Rows are one point carried round by a steady rotation, each followed by how many steps it has turned.
The counts run from 0 to 375.
[135 144 178  88 145  92 152 147  89 129 143 126 130  92 114 118 131  97
 187  57 164 136 129 107 131 104  96  99 103 110 142 111 130 116 162 130
  97 121 136 156 137 175 130 157 112 103 149 113 114 100  82 174 127 159
 125 135 155  91] | 111
[110 108 170 109 141 113 135 139  88 133 134 145 104  98  94 100 144 156
 185 128 131 129 123 116  82 134 190 114  86 139 138 108 146 128 153  87
 108 164 143 108 136 148 111 126  61 124  91 105 135 125 139 135 110 156
 101 102 178 132] | 10
[109 153 113  91 116 138 168 155 143 127 134 148 140 111 106  80 130 135
  90 219  75 165 142 116 167 108 122 122 134 106 131 127 138 148 112  78
 112  91 113  77 139 121 117  84 150 127 150 140 166 110 131 135 127  98
 150 122  97 126] | 43
[ 78 162 165 113 106 114 127 157 136 126 102 129  90  85 119 124 121 171
 125 174 106 162 143 136 109 150 166 146 131 149 107 107 163 152 132  92
 129 100 130 117 114 163 134 112 106 141 133 131 191 101 141 105 126 169
 148 178 102 140] | 143
[ 73 140 155 117 154 105 110 166 187 129 123 170 103 109 134 169 120 117
 135 145 102 117 139 129 143 101 143 161 134 117 104 102 161 198 156  92
 140 103 137  86 109  95 107 138 148 170 133 141 167 114 111 121 107 174
 139 149 164 133] | 160
[131 126 128 107 142 107 176 102 144 135 164 166 145 120 102 134 107  98
 120  88 137 146 150  91 103 106 146  94  95  60  94 131 103 139 166  82
 102 144 112 119 170 109 126 149 122 159 134 114  92 159 101 159 134 129
 169 118 163 106] | 310
[158 163 132 101 136 120 166 165 172  97 170 131 178 133 151  97 118 105
 112 145  91 145 137  78 141  87 112 148 120 106 135 109 140 160 122  90
 112 133 132  74 172 104 115 141 157 124 173 155 147  93 104 168 110 133
 155  97 127 125] | 316
[103 141 149 111 132 132 136 138 125 170 146 146  84 105  87 124 114 110
 105 140 145 167 156 140 166  97 130 136 150  72 111 169 118 170 128 130
 114 122 125 133 150  65 138 136 141 185 161 142 128 173 123 117 118  79
 160 161 140  93] | 174
[151 164 128 150 134 114 206 115 126 128 113 134 123  93 117 162 161 158
 118 154 157 132 144 129 134 131 180 147 103 153 161 132 149 147 113  72
 162 151 164 104 130 111 122 153 109 118 144 146 102 116 170 146  89 120
  86  95 152 124] | 1
[125 151 127  95 138 118 175 113 139 142 162 157 132 115 114 133 117  99
  95  84 133 138 143  95  99 105 159 105 135  53 110 137 107 133 160  83
 100 137 103 120 139 127 130 154 110 175 123 118 102 169 103 152 145 112
 190 110 167 106] | 309
[111 127 123 142 125  60 172 144 174 148 105 126  76  99 112 156 122 144
 146 130 136 127 161 117 183 139 121 138 132  91 182  91 138 124 145  85
 118  99 137 126 152 135 127 177 155 146 137 147 123 107 137 149 131  78
 200 155 116 113] | 99
[127 182  84 107 116 126 167 133 148 122 108 137 143  90 143 123 111 129
 101 114 115 139 159 105 159 161 106 151 100 156 152 116 158 163 139  93
 144  94 166 107 145 159 117 163 119 141 112 130 139  95 124 165 155 188
 135 161  93 156] | 338
[ 64 152 194  94 133 139  81 171 120 141 187 123  82 126 103 124 131 108
 119  96 150 152 149 120 128  76 117 142 176  93  93 142 116 153 144 115
 124 116  96 138 127 156 135 127 104 136 162 142 165 175 116 107 112 119
 142 122 132 119] | 169
[138 217 119 106 144 131 125 137 118 102 124 149 117  85 125 125 142 117
  85 126 161 126 149 141 149 132 162 114 132 153 152 125 169 206 133  91
 122 117 142  87  88 121 111 135  96 124 129 122 123 151 116 133 106 174
  69 122 145 113] | 261
[106 163 119 105 162 150 170 174 156 129 140 147 162  94 143 140 130 106
 105 135 101 150 165 101 137 101  71 151 116 157 134 151 163 164 118 102
 148 106 131  66 166  99 104 132 136 131 155 133 171  98 128 169 129 147
 100 116 119 142] | 60
[ 72 129 159  99 134 148  75 203 132 157 164 151 111  98 115 123 128  96
 149 148 110 112 131 105 161  91 112 143 135 133 103 102 116 185 150  92
 134 107 117  98 111 128 103  93 133 128 139 147 174 115  88 116 106 167
  94 113 135 142] | 164
[ 88 146 139 122 136 127 154 176 147  88 162 124 145 129 146 118 121 120
 132 109 110 153 166 115 131 130 114 104 103 170 124 163 163 187 130  78
 141 134 144  88 172 120 106 123 128  89 147 161 155  96 143 155 121 179
 112 124  81 152] | 63
[122 181 135  75  64 147 129 151  88 113 163 133 143 114 116  32 101 120
  88 141 103 152 149  93 143 140 131  86 153 126 133 156 136 156 130  88
 102 127 127 109 149 150 135 127  94 124 129 121 143 135 110 155 153 149
 151 132  86 117] | 322
[118 118 166  83 194 142 104 140 112 135 153 140 128  89  89  99 135 118
 134 117 164 187 132 111 115 114 129 156  82 122 130  95 142 156 114 155
  98 131 129 119 171 140 112 125 100 130 127 105 149 149 127 116 106 136
  60 122 154 150] | 268
[135 170 142 102 173 121 115 135 122  98 150 137 119 110 111  78 141 119
 132  88 135 150 139 148 139 134 172 116 107 137 142 112 160 218 144 102
 103 138 156 114 120 146  97 136 102 111 112 133 120 135 118 119  95 187
  72 135 154 144] | 263
[133 124 169 109 147 138 159 111 115 160 183 122 120 117 107 145 155 130
 175  74 113 135 120  86 119  63 165 164  80 121 100 156 140 111 126  91
 146 151 147 109 144 156  96 139  76 132 141 119 124 120 159 130  86 131
 122  80 163 132] | 289
[109 138 113 175 135 118 121 188 167 120 117  89 105  82  99 139 135 145
 145 145 147 111 151 125 168 148 130 137 108 112 171  90 101 195 141  66
 136 130 128 107 143 135 101 148 141 126  88 173 113 101 107 133 117 154
 101 118 146 168] | 359
[112  91 117 136  91 128  91 165 114 143 148 117 130 102  99  96 118 148
 123 169 152 132 118  97 146 158 161 127 112 121 123  54  66 177 125  82
 123 130 122 156 151 183 132 104 101 109 148 138 134  93 122 163 137 125
 123 121 118 134] | 224
[155 158 144 113 163 137 154 133 123 149  95 118 133  52  88  97 128 130
 115 111 150 167 149 125 131 125 141 132  96 102 125  92  99 152 128 139
  94  97 113 170 123 192 143 132 106 146 103 134 127 113  80 118 116 167
 130 176 162 146] | 129
[128 140 105 108 143 163 197 125 130 153 131 121 159  79 118 110 128 132
  70 156 129 175 147 100 128 119  67 139 121  97 146 150  88 124 103 110
 129 104 113 123 194 143 149 151 122 143 142 120 117 123 143 157 163  92
 149 127 131 150] | 330
[107 148 121 105 194 132 164 131 104 148 122 157 112  70  85 142 135 123
 100 161 157 178 131 163 130 123 107 122 145  98 165 115 113 175 119 106
 113  82 121 122 147 105 122 120 123 124 159  82 109 149 154 151 154  76
 133 147 169 110] | 252
[129 166 159  86 117 134 152 112 104 122 159 143 150 107 106 116 152 116
 100 144 135 128 120  74  99  71 157 116 124  63  81 115 103 119 142  79
 117 139  96 118 111 162 121 128 101 127 121 111 135 160 106 128 105 154
 120  66 160 115] | 31
[119 172 150  77 177 138  98 140 132 107 141 137 114  96 115  84 129 119
 124  93 138 156 131 138 116 130 163 140 118 130 150  88 166 207 134 121
  97 133 141 100 122 159  94 139  86 135 106 119 149 148 104 109 104 179
  87 125 159 155] | 264
[109 123 106 146  93  70 198 158 134 148 100 158  92  90 116 151 127 131
 142 168 150 111 146 120 161 149 119 103 120 106 158  80 128 123 174  57
 125 117 139 124 135 108 136 169 157 132 120 169 100 123 112 157 134 110
 143 122 122 103] | 101
[ 82 115 126 149 170 152 130 168 167 152 154 102 118  95 105 132 126 129
  85 106 165 156 183  86 103 130  91 161 113  92 142 135  93 153 108 127
 130 135  96 133 196 143 130 166 112 166 109 145 147 157 131 132 141 104
 137 101 130 173] | 73
[131 153 165  77 152 107 167 123 162 100 161 145 139 130 118  94 111 132
 126 152  95 180 125 101 133  85 135 155 117  59 102 121 160 137 138 112
  95 109 127  92 172 107 111 137 139 147 171  98 164 116 147 125 114 126
 179 167 118 128] | 38
[126 135 120 121  81 154 106 153  95 149 158 104 134  87  83 108 133 155
  98 178 157 120 114 103 124 139 146 144 157 110 149 107  46 153 110  79
 126 135 112 157 122 184 153 128  85 128 150 127 126 118 123 156 143 101
 139 108 151 123] | 226
[110 179 131  92  80 138 153 137 114 164 159 165 115 114 152  84 126  95
  98 133 133 119 146 121 187  91 145 123 152 152 116 143 126 165 125  90
 141 136 162 128  90 126 147 141 120 144 132 199 119 144 102 125  84 135
 112  88 121 120] | 183
[102 110 131 127 128 108 166 150 138 171 157 145 120 125 145 146 130 118
 112 115 140 170 167 119 175 143 139 136 103 192 123 113 144 139 108 102
 153 117 148 131 173 128 141 116 118 120 194 165 108  89 139 177 127  90
 128 134  69 100] | 198
[108  93 173 103 169 107 119 150 114 135 149 127 107 101  86 109 142 155
 190 122 112 140 117  98  85 127 179 125  80 128 141  88 149 123 147  98
 100 146 132 120 150 164  97 122  76 117 105 105 156 101 141 129 115 136
 111  97 170 149] | 11
[114 137 131  76 123 142 151 144 125 133 170 121 130 119  99  35 109 128
 109 107 102 186 150 103 131 144 109 113 138 100 156 130 107 154 130 114
  75 122 115 130 184 177 137 140  96 141 122 133 148 136 119 134 159 120
 186 141  99 166] | 325
[129 137 172  85 154 122 157 118 140 155 180 123 105 120 112 161 153 130
 161  81 108 139 143  79 118  72 162 184  96 107 116 149 153 109 132  95
 143 148 148  99 139 158 103 155  87 151 155 104 153 116 155 131  94 122
 133  99 156 123] | 290
[110 143 140 105  95 140 105 176 126 159 135 119 106  90  99  79 100 131
 161 140 134 100 136  68 172 136 107 158 119 123 158  97 126 134 154 105
 121 131 153 105 148 146 126 178 109 166  89 147 159 108 113 136 128 161
 111 117 117 157] | 86
[ 65 149 131 121  94 130 119 172 105 109 142 137 117 114 127 100 113 120
  97 110 131 151 181 105 115 171 113  87 126 157 116 168 156 177 159  85
 122 138 114  97 165 133 126 125  87 127 104 127 146 155 126 143 161 176
 115 138  73 129] | 66
[100 145 160  84 144 116 121 128  99 111 170 118  96 114  90  94 141 136
 159  98 129 166  96 166 134 117 119 106 144 122 160 102 118 188 147  99
  99 100 151 148 123 195 112 116  90  61 159  99 141 115 151 138 136 133
 148 143 140 134] | 246
[109 146 110 116  90 127 151 159 125 167 133 137 112 106 150 134 131 135
  86 120 139 144 186 132 162 158 176 118 140 188 155 146 151 159 106  85
 143 120 143 123 123 127 152 122  93 145 171 161 113  99 120 166 132  94
 152 142  91  93] | 200
